Each row is where one point has got to under a steady rotation. How many ticks took it there?
The counts run from 0 to 340.
-35  211  -231  -121  -100  56  -285  122  253  -54  -132  24  196  -102  14  -198  287  -24  45  53  -140  64  -238  35  42  -240  306  -103  148  64  -263  72  124  -119  290  -147  -155  233  58  -50  185  78  257  134 -> 157
-194  -79  -79  -68  34  -175  -40  127  -137  -170  115  29  -195  89  -228  -103  -131  -138  285  -67  73  50  15  195  -25  22  -15  -106  230  478  115  -132  202  116  98  152  50  171  -57  -139  -162  -268  344  237 -> 85
16  39  -292  101  114  18  35  289  -80  36  -23  325  109  38  55  -259  -188  -132  -119  -141  187  19  140  275  -115  -237  269  -138  70  -96  -172  -331  301  -22  52  -61  -84  151  -112  -82  57  119  269  215 -> 265
175  41  37  -173  6  274  205  293  -26  -28  125  17  17  -135  -135  69  91  187  -131  -69  117  -91  289  250  -337  -211  150  135  -234  66  -46  -459  -10  -7  108  -143  -117  -7  -145  150  -247  123  -42  75 -> 129
330  -221  -230  116  347  29  -39  208  208  -167  -142  134  120  153  335  86  -103  -258  -86  131  133  99  156  -4  99  -157  226  98  135  16  -32  -118  113  25  275  76  41  -53  -81  -184  78  18  66  375 -> 63
-11  184  85  -189  -204  92  -108  85  39  -6  4  -265  9  -160  -215  -155  243  -114  117  273  -26  -70  -65  349  -57  -243  74  -185  -93  439  -162  -91  45  -231  124  -146  52  272  168  -91  -72  -139  22  122 -> 340
309  -53  220  -270  181  336  92  276  -192  -5  115  66  64  37  -216  24  151  -23  110  -154  6  -70  303  -92  -249  -129  48  -21  -105  235  243  -179  -41  -142  340  33  26  -12  -166  -111  -97  36  -128  111 -> 321
198  -170  70  -17  309  350  171  120  -77  15  -34  36  112  103  -115  48  -2  157  -111  25  39  -35  410  -250  -223  -68  173  107  -17  211  386  -246  -72  137  242  194  36  26  -123  -93  28  -161  -93  179 -> 314
275  -51  -43  -151  -38  267  298  209  -62  10  150  -24  63  -56  -127  -81  46  107  -196  206  112  -25  231  239  -314  -109  262  82  -273  158  30  -479  -9  97  25  -170  -1  34  -14  28  -236  -132  -70  143 -> 131
50  185  -107  44  -283  123  -79  92  46  -220  144  -71  94  -134  -418  -133  239  38  37  168  -11  30  -452  194  -98  -81  226  50  -58  251  -132  -124  -25  -124  157  -222  -12  189  61  105  -67  -103  -146  213 -> 30
252  11  -23  -20  102  340  266  214  -28  31  92  60  42  -56  -55  77  22  225  -224  41  76  -148  312  211  -362  -186  97  93  -132  27  -44  -494  -20  4  72  -25  -67  71  -80  173  -231  66  -85  169 -> 128
-94  -46  -28  -202  221  -65  -131  -45  340  -198  -89  -166  -55  -19  -111  227  107  377  222  36  -154  8  117  -311  -91  -24  104  152  223  306  216  -28  2  250  155  103  -185  95  13  18  -48  -217  225  78 -> 299
266  -85  32  -148  14  261  189  284  122  -45  160  2  27  -188  -176  157  225  349  -159  -36  108  -160  203  127  -298  -214  257  112  -201  189  31  -357  -73  30  56  -99  -51  -74  -120  79  -220  90  -45  87 -> 125
-156  67  -74  14  290  -24  -194  -105  214  -100  -173  -108  -32  52  6  256  39  357  274  16  -210  -63  157  -273  -143  -43  -35  99  303  66  47  -64  -65  199  232  198  -271  278  31  183  -91  -85  134  128 -> 297
-88  65  231  126  -46  72  -45  110  -42  -113  118  46  72  4  -471  -168  -5  120  67  -25  97  -92  14  -40  -81  -67  86  -123  114  554  172  25  119  -127  42  55  80  294  72  -115  40  -271  -85  310 -> 213
137  30  -290  144  178  41  127  246  135  77  -48  218  84  -26  229  -157  -232  -44  -255  42  174  -58  207  229  -89  -238  313  -76  14  4  -221  -384  269  7  9  17  -79  72  -47  -97  23  50  213  295 -> 260
67  -107  -85  -221  335  101  19  160  52  -97  -115  95  -168  162  73  339  -241  -126  364  -38  -60  -31  203  -165  -10  -32  -98  -53  18  -32  184  -258  4  26  408  196  -3  167  -109  16  -211  76  90  46 -> 188
-105  61  -360  115  52  -67  -63  262  -276  -67  -34  271  -40  160  -80  -344  -159  -147  164  -124  -14  173  -34  284  -138  -23  199  -167  224  -119  -118  -180  136  -10  284  -5  -130  176  -141  7  -51  101  290  213 -> 274
319  -240  -232  20  314  6  59  290  225  -171  -27  248  32  129  192  60  -29  -330  13  118  200  33  83  -33  136  -142  164  78  171  194  27  -14  234  -61  248  63  29  -127  -54  -200  46  -59  189  314 -> 67
-183  38  172  135  -164  98  -221  66  -59  -183  9  -198  -2  -59  -462  32  118  236  73  -188  92  39  -104  183  -208  -208  46  -84  -21  262  83  -35  -174  -90  188  -160  71  150  -216  -8  -163  141  -224  317 -> 225
250  -6  -207  115  215  75  38  227  318  34  -46  112  138  -81  304  6  -136  -22  -330  194  125  -50  241  241  -1  -228  341  24  -20  30  -232  -359  198  -12  -65  -70  -28  13  37  -20  -18  -61  111  286 -> 255
-99  1  -312  -4  -56  -89  -218  27  338  -69  -150  48  167  -126  -49  -88  305  57  47  125  -79  6  -339  16  120  -220  307  -31  269  47  -163  56  110  27  337  -75  -104  225  -19  -96  194  40  290  151 -> 162
117  -55  -266  -31  75  -69  62  307  136  -8  74  265  138  -28  22  -249  -155  -107  -211  23  160  62  89  220  -3  -200  394  -74  -10  143  -67  -309  334  45  33  -69  25  -34  -95  -220  13  -69  356  218 -> 263
19  102  175  122  86  122  -54  162  -48  -57  74  186  12  33  -337  -104  -59  37  65  12  114  -168  155  -93  -60  -55  41  -80  230  589  130  -56  161  -192  -24  236  53  291  180  -54  67  -334  -61  329 -> 209
277  -160  -210  52  315  13  -124  155  304  -164  -204  18  172  126  255  138  -144  -171  -139  160  67  223  64  -110  112  -187  315  120  29  14  83  -95  90  139  277  -58  82  -89  -110  -244  -8  -17  15  345 -> 58
-197  89  -378  18  111  -105  -213  19  -191  -192  -119  111  -170  209  -48  -196  -36  -76  352  24  -222  95  -117  114  -133  107  92  -59  410  -47  -95  -22  -26  37  340  6  -221  258  -9  167  -142  -14  195  116 -> 283
127  204  -58  -256  -99  223  113  147  -56  -95  49  -42  129  -22  -24  -334  -66  -216  -151  256  -101  151  203  280  -205  -72  281  -63  -260  140  -70  -408  110  -4  175  -245  34  60  22  -100  -224  -173  18  81 -> 140
259  26  10  -263  -26  208  255  286  70  -40  192  -67  57  -120  -186  -11  121  113  -163  45  138  -56  210  218  -263  -190  199  51  -309  157  53  -455  35  42  38  -203  -17  -54  -139  -28  -280  -6  5  91 -> 130
-173  -13  -301  -71  143  -67  -237  -67  120  -203  -113  -30  -115  65  -80  41  64  168  264  266  -274  59  -83  -103  -141  94  57  119  393  191  33  33  -93  186  264  62  -199  231  102  148  -104  -265  252  110 -> 291
218  -1  -123  -165  174  61  -84  236  428  -127  -12  -32  91  -214  258  129  24  28  -221  289  71  6  179  162  32  -275  269  88  -102  202  -176  -222  87  -16  -34  -274  24  -140  31  -38  -173  47  50  198 -> 249
-67  -7  53  -48  306  233  83  168  32  137  -146  -23  -36  -21  -5  295  -270  176  16  165  -48  -144  499  -138  -167  -171  30  -161  -64  181  274  -402  -40  63  26  160  41  263  59  -27  -162  -77  -3  -17 -> 0
96  -163  -96  -135  243  -131  113  392  80  -191  144  273  -113  37  -34  52  -2  -289  225  -140  184  -87  31  140  37  -124  68  -28  214  243  -43  -94  376  -111  202  138  -37  24  -148  -100  -23  -16  358  183 -> 75
60  43  -66  -73  173  -40  -204  29  475  -217  -227  -265  153  -77  210  232  -63  -65  -49  18  -71  205  -12  -86  105  -253  186  60  -120  -142  -39  -175  50  142  281  -178  -28  -31  -219  -131  -88  154  36  273 -> 52
240  -204  -50  -2  143  184  -66  121  125  -70  78  30  77  -149  -206  208  231  418  -186  170  80  -107  206  -92  -230  -139  209  172  73  383  198  -95  -229  54  15  -66  45  -101  33  96  -97  -52  -71  127 -> 117
-131  28  59  -74  290  44  -89  -113  228  -37  -125  -62  6  -36  9  253  7  430  172  -136  -104  -100  264  -322  -153  -146  67  69  183  66  178  -147  -27  219  224  177  -258  231  -17  95  -47  -24  123  87 -> 302
-122  3  129  264  -106  94  -89  16  -149  -90  28  -85  58  68  -499  -188  57  181  -52  -15  130  -27  -59  86  -115  -100  121  -74  95  480  152  -46  -66  -78  37  38  83  288  -13  -70  -51  -186  -140  431 -> 218
-172  86  -4  136  183  143  -444  -12  -58  -58  -176  -36  -22  5  -130  79  -43  407  45  6  -222  60  281  -127  -222  -116  44  -83  333  251  155  109  -313  9  94  -16  35  127  56  151  -132  60  -109  172 -> 105
-5  175  -154  277  -179  194  -45  -10  -22  -116  -8  -90  104  -48  -298  -93  157  72  19  151  -18  -79  -307  289  -137  -52  72  -4  0  25  -254  -212  -129  -176  188  -90  -172  420  68  168  -104  -16  -201  335 -> 32
